A single turn carries every row of the set below to another of its rows. Some are shown first; where does it send the rows asked next?
mifa: [-15   0 -34  29  -3   1 -16   9 -66  26 -19   2   8  25  -6  11]
vari: [  2  -6 -14  35 -21  -5  -4  -1 -65  25 -13   3  15  -8 -25  26]
rizo: [-29  18  28 -30   5 -11  20   8 -15  19   6  -6  18  36   4  36]
Gul: [ 14  -4 -34  -9   9  13 -48  14  17  11   1  21 -10 -15  19 -27]
tupip: [-10  -8 -45 -19  16  -4 -45  10  15  20  12  11 -19  19   7 -18]
bop: [ 20   3  21  10 -23  23  -8  26 -29   3 -33  22  24 -42  32  -1]
Mobeb: [-33  14  23  -4  -6 -49  23  34 -14  20  14  -2   1  18  -4  27]
morum: [ 17  -1  43   4 -33   4  11  15 -24   9 -17  14  26 -45   9  27]
mipe: [ -5  -4 -13 -38  10   2 -38  21  37   8   7  17 -13   3  26 -15]
leniv: [ 17  17  34  18 -21 -15  12  37  -8   3  -3  17  20 -52  15   5]
vumom: [ -5  -5  -2 -30  -1   4 -43  21  42  22   5  22 -11 -12  28 -20]
mok: [-34   1  37 -37 -16 -16  12  26 -15  16 -13  -1   5  32  22  23]
raku: [-26  -6  35 -18 -20 -27  19   9 -31  23   0  -5   9  18 -12  43]
nudok: [  1  20 -35  34  11  14  -6  -7 -57  24  -6  -2  28   9 -17  17]
Gare: [ -2  12 -28  51  -3 -24  -2  20 -53  26   4   4  12 -13 -19   9]
nel: [-22  -8 -30 -20   9  -9 -44  14  21  37  12  15 -20  24   7 -12]
mor: [  7  -7 -37   2   2  14 -55  16  15  30   3  27 -12 -13  11 -24]
Moga: [ 21  19  29  -1 -10  26   7  16 -13  -1 -14  14  38 -41  23  11]

tupip turns into Gul
rizo turns into nudok
mok turns into mifa
And these:
vumom turns into nel
Gare turns into leniv
morum turns into raku

A single turn carries every row of the set below to another of its rows. Some are shown first; where does it send the rows asked next?
Vagu: [ 34 -41 -18  28  44   3 -33 -39  32  30 -11 -41  38  11]
Gib: [ 34 -10 -15  29  68  24 -29 -48 -11  -6 -36 -10  52  -1]
lide: [ 25 -20 -16  23  67  28 -44 -37 -31   3 -30 -11  37  -6]
Vele: [ -3  33  -9  54  14  40 -54  -4   9 -15 -51  -3  -5  47]
nabeg: [  3  39 -10  61  13  37 -42 -14  19 -19 -54   4   6  47]
Laru: [-18   5  -9  71  16  32 -40 -31  -8   3 -41  20 -13  48]
zuzok: [-18 -11 -21   8  74  23 -19 -16  46  -6 -21  21  13  -1]
pori: [ 21  40  -8  67  19  50 -43 -27   3 -19 -27  -2  33   7]
lesur: [ 30 -47 -18  26  42   5 -41 -37  19  36  -6 -36  31   3]
Ran: [ 27 -47 -18  22  44   6 -44 -32  21  36  -8 -44  27   9]
muk: [-21 -12 -17   0  74  24 -25  -7  46  -7 -24  11   8   5]
Dolob: [ 20 -22 -13  10  67  31 -56 -22 -29   6 -34 -27  23   4]
mure: [-21 -14 -21   7  75  24 -21 -17  39  -5 -19  24  10  -5]
zoli: [  5  37 -11  69  12  37 -40 -24  10 -18 -48  16  12  35]
gid: [ 21 -15 -10   1  69  30 -53 -15 -12  -4 -42 -44  26  21]
Motev: [ 16 -17 -15  23  61   8 -45 -15  77   1  -4 -30  22  11]
mar: [ 15  41  -5  49  21  53 -56  -3  12 -21 -36 -29  17  27]
ribok: [ 22  45  -6  58  22  51 -44 -19  16 -24 -35 -18  29  22]
Seke: [ 30 -44 -18  30  45   4 -36 -41  24  33  -8 -34  37   4]
zazo: [-13 -50 -13  68  15  -8 -46 -40  24  23 -10  -2  -6  25]
zomi: [-23 -16 -19  -1  74  27 -28  -7  41  -5 -20  14   4   1]
nim: [-24 -18 -20   4  73  26 -27 -11  36  -3 -19  20   4  -4]
Tila: [-17 -50 -12  57  15  -7 -53 -27  27  22 -13 -19 -14  35]
voro: [-12  16  -5  65  19  29 -34 -28  16  -7 -50   3  -8  68]
tegi: [ 21 -17 -20  38  62   5 -35 -31  73   1   2 -11  32  -3]
musur: [-18  -9 -20   4  74  24 -18 -13  50 -10 -24  14  13   6]
Basa: [-17  11  -7  60  18  32 -43 -20   8  -3 -49   0 -16  66]
baso: [-11  11  -8  76  17  29 -33 -40   1  -2 -43  24  -4  49]
vuke: [  1  31 -12  70  13  38 -45 -24  -4 -11 -42  25   7  25]
pevun: [  7 -29 -17  16  61  14 -61  -2  62   8   0 -34   4   9]
givak: [ 16 -27 -21  43  59   8 -41 -36  52  11   9   3  27 -19]
fidum: [ 29  -4 -10   9  70  25 -40 -25   7 -12 -48 -44  41  28]
Gefov: [ -7  24 -10  54  12  43 -60  -3  -7  -9 -43   6 -11  37]
dar: [  6 -39 -22  35  57  13 -57 -22  35  18  15   0  11 -23]
zadu: [ 31 -40 -16  23  46   4 -36 -34  34  29 -13 -47  35  15]
Ful: [ -5 -41 -15  73  15 -12 -32 -50  36  18 -14   0   7  27]
tata: [-19   5  -6  64  17  33 -46 -22  -7   3 -43   9 -20  58]
mesap: [ 14  30  -8  64  19  54 -54 -22 -14 -11 -21   3  20  -2]
puva: [-14 -44 -11  52  17  -7 -47 -23  40  15 -20 -29 -11  48]
bape: [ -3 -34 -12  69  18 -13 -28 -47  54  10 -19 -13  11  40]
fop: [ 29 -43 -17  21  45   6 -42 -30  29  32 -11 -48  29  15]
Bapu: [  2 -38 -17  22  59  16 -67  -5  39  17   9 -19   0  -8]
Naruz: [  8  26  -9  53  18  57 -66  -7 -18  -8 -23 -10   7   4]
sapiz: [ 36  -2 -12  21  71  22 -27 -41   6 -12 -46 -27  53  17]
nifu: [ -8 -35 -10  58  17 -11 -37 -34  56  10 -24 -28   2  50]
gimot: [ -9  16  -8  73  19  27 -28 -36  12  -7 -47  15  -1  59]
rozig: [  8  31  -6  45  20  56 -67   1  -5 -14 -29 -26   6  20]
vidaf: [ -5  25 -12  64  10  43 -55 -14 -13  -6 -40  18  -7  25]

gid turns into fidum
vidaf turns into Gefov
Tila turns into puva
And these:
Vagu turns into Seke
Laru turns into tata
ribok turns into pori
musur turns into zuzok
givak turns into dar

A single turn carries every row of the set below to another of its rows. Some are shown first; where does it send the rows asked next?
Mosek: [-26  14  -5 -16  30   5  12  35  -5  -3 -24 -20  33  10  20  43]
Fibo: [ -4   2 -62 -68  18   5  46  43  23  12  -5   8  16  42  33   9]
rek: [ 17  31 -10 -38  40   6   1  47  22 -40  15   1  -3  -9  -2  -5]
sude: [ -6  30 -14 -45  40 -57  -7  47  11 -14  40  32   1   6  -6 -20]
dul: [  4  11 -39 -62  32   4  16  66  20 -34 -12   3 -32  28  20  -6]
fanir: [ 33  12 -37 -74  68  -5 -13  33 -24   2  28  24  18   9  65  -5]
fede: [ -9   4   9 -68  27  10  -5  25 -10   1  14 -40  21 -14  37  -7]
notup: [ 23 -26 -40 -81  45 -43  30  35 -21  21   1   0  19  -1  32  32]
las: [-49  21 -28 -73  37 -32  10  41   3  -5   5  13  49 -24  24   2]
fev: [  0  15  -2 -27  69 -56  18  42 -27   5  48   9  31  12  49   0]
gopi: [-28  44 -32 -15  17  -5   2  31  19  21   5  -2 -13  38  51  17]
Fikol: [ 23  44 -42 -75  37  18  23  54  -7  -9  10  19   4 -16  43  -4]
bepa: [ 11 -13 -41 -53  73  -6  31  67 -36 -28  12  22  14  15  30  28]
filug: [ 19   3  -1 -50  54 -37   3  62 -23   0  41  57  16  40  30  -9]
ditu: [ -2 -19   4 -47  13  13   1  25 -34   4   0  17 -24  27  65 -12]
mero: [ 42   4   2 -41  53  24  13  63 -11 -25  17  26  13  25  33   5]
paf: [-33   2 -23 -45  29 -55  -3  12  -4  -9 -29   5  -1   6  -2  32]
keli: [  8   5 -42 -32  41 -37 -31  44 -11  16  35  27   3   4  52 -30]
rok: [ -5  12  21 -55  26  11  20  48 -17  33  -6  -3  26  60  29  22]
mufe: [-17 -10 -12 -74  24 -37  18  12 -25  22   5  26  -2  63   4   7]
Budo: [  0  36 -48 -32  11 -15   3  64   7   6  19  21 -11 -20  30 -29]
fola: [-42  -1 -32 -51  23 -29  16  42 -22  -2  -9  70   5  19  51  -3]
fosur: [-24  -5 -23 -37  32 -52  10   2  -3  -8 -22  19   7   5 -10  23]
pog: [ -7  39   2 -36  29 -46   2  43  28  -1  23 -10 -17  27  38 -32]
sogo: [-12  18  10 -17  34  -4  12  36   5   4 -33 -10  36   0  15  36]
nav: [ -2  17  -9 -27  43 -54 -14  24 -23  30  12  -9  -9  -5  52  41]
labov: [-14 -10  -7 -78  17 -55  25  14 -19  21  -6  21   0  57  19   6]
Vus: [ -8   2  10 -49  18   4  39  38 -22  29  -1  -6  33  60  40  17]

keli turns into Budo
rok turns into mufe
And these:
fede turns into ditu
rek turns into mero
fev turns into pog
paf turns into Mosek
Fibo turns into notup

